Named moves (each a turn or a mirror), then the moves between two rows, first move first; the first pair answered
move A:
-1.86 +2.93 -3.42 -0.48 -2.71 -0.35 -2.10 -2.28 -0.06 +0.66 -> -1.08 -1.52 -0.49 -0.06 -1.66 -4.21 +3.26 +1.78 +0.80 +0.86
-1.99 +1.81 -1.89 -2.74 -2.99 +1.81 -0.11 -2.05 -0.49 +3.66 -> -1.67 -1.11 +0.18 -1.74 -2.53 -0.85 +3.91 +0.31 -0.50 +3.92
-1.02 -0.03 -2.08 -2.46 -1.62 +1.37 +0.03 +0.91 -0.48 +4.07 -> -0.52 -1.01 -1.13 -2.51 -1.14 +0.22 +1.64 +1.76 -0.67 +4.06
move R:
+1.96 -2.63 +0.65 -5.28 +0.86 +0.07 -3.28 +1.63 -0.56 -0.69 -> +0.94 +1.92 +3.24 -1.20 -1.85 +2.50 -4.12 +2.72 +1.00 +1.14
-0.68 +4.51 +2.29 +2.49 -1.08 +1.33 -4.52 +0.57 +0.74 +2.27 -> +1.70 -2.90 -1.50 -3.76 +2.48 -2.72 -3.75 -1.64 -1.46 -0.53
+1.16 +1.97 -0.54 +1.18 -0.38 +1.20 -3.65 -0.90 +0.68 -1.96 -> +1.50 +0.38 -1.78 -0.31 +0.83 +0.55 -3.55 -1.28 +0.32 -2.91
move L:
-0.88 +3.20 -4.36 -0.10 +0.79 +1.09 -1.86 -4.03 -0.52 -0.82 -> -2.51 +2.93 -3.64 +0.05 +0.10 +1.15 +0.86 -3.02 -0.93 +2.33
+1.13 -2.16 -0.95 -2.20 +0.57 -1.37 +1.78 -0.08 -0.96 -0.42 -> +1.36 -2.43 -1.33 -2.60 +0.21 -1.08 +0.64 -0.56 -0.64 -1.28
-2.67 +2.28 -4.99 +1.90 +0.80 +2.75 -0.90 -3.16 -3.46 +0.22 -> -3.04 +1.92 -4.42 +1.38 +0.28 +2.91 -0.01 -2.99 -3.78 +1.40
move F:
+0.51 +1.86 -0.35 +1.10 +0.61 -0.29 -2.57 -1.20 +0.06 +0.57 -> -0.07 +1.70 -0.42 +0.47 -0.45 +0.36 -2.85 -0.32 +0.10 +0.97
-0.10 +0.10 -0.41 -2.13 -2.03 +1.62 -2.23 -1.27 -2.48 +1.16 -> +0.10 -0.50 -0.81 -2.83 -1.14 +0.76 -1.72 -1.80 -2.69 +0.68
+0.80 -1.29 +0.68 -1.09 -0.03 -0.30 -1.10 +0.39 +1.77 -2.95 -> +0.86 -1.13 +0.25 -0.09 -0.16 -0.40 -1.02 +0.07 +1.55 -3.21

Each pair is 2 to 3 moves apart.
+0.47 -3.21 +0.94 -1.82 +0.91 -1.56 +1.14 +2.25 +0.01 -0.81 -> -0.79 +2.63 +1.69 +3.02 -0.62 +1.79 -0.66 +0.37 +0.40 -1.03 -> F, R, A
-1.21 +0.71 +3.40 -0.05 -0.96 +0.29 +2.38 +3.14 +0.65 +1.90 -> -0.34 +3.82 +0.46 +0.03 -0.96 +3.02 -2.87 -0.29 +0.35 -0.09 -> A, L
-2.18 +0.20 -3.84 -3.64 -0.30 +1.06 +0.48 -3.69 -2.47 +3.63 -> -0.25 +5.02 +2.19 +3.96 -0.70 +2.35 -3.61 -1.46 +0.29 -0.98 -> A, L, R
-1.60 +1.83 +4.17 +4.41 -1.45 +0.95 +0.80 +2.83 +0.88 -0.17 -> +0.22 -4.84 +0.64 -0.67 +1.06 -2.39 +2.91 +1.72 -1.31 -1.17 -> R, L
+0.19 -5.81 -1.03 -4.11 +2.18 -2.12 +0.64 +0.40 -0.82 +2.26 -> -1.63 +2.59 +3.23 +3.87 -1.43 +1.90 -2.49 +1.62 +1.74 +2.71 -> L, R
-3.95 -3.00 -0.94 -8.58 -5.02 +0.92 +2.77 +0.49 -1.61 +8.57 -> -4.49 +0.01 -1.23 -7.40 -6.17 +3.47 +0.96 -0.73 -1.49 +9.20 -> A, R
-2.18 +5.33 -0.96 +5.58 +0.01 +3.04 -1.11 -4.10 +0.83 -0.37 -> -4.19 +2.83 -1.15 +2.46 -1.60 +1.93 +4.65 -3.06 -0.36 +5.21 -> R, L, R
-0.80 +1.59 +5.05 +2.32 +0.04 +3.29 -3.88 +4.36 +1.45 -0.05 -> +0.81 -1.91 +1.21 +3.53 +4.62 -0.40 -2.82 -0.65 -0.71 -5.33 -> R, F, F
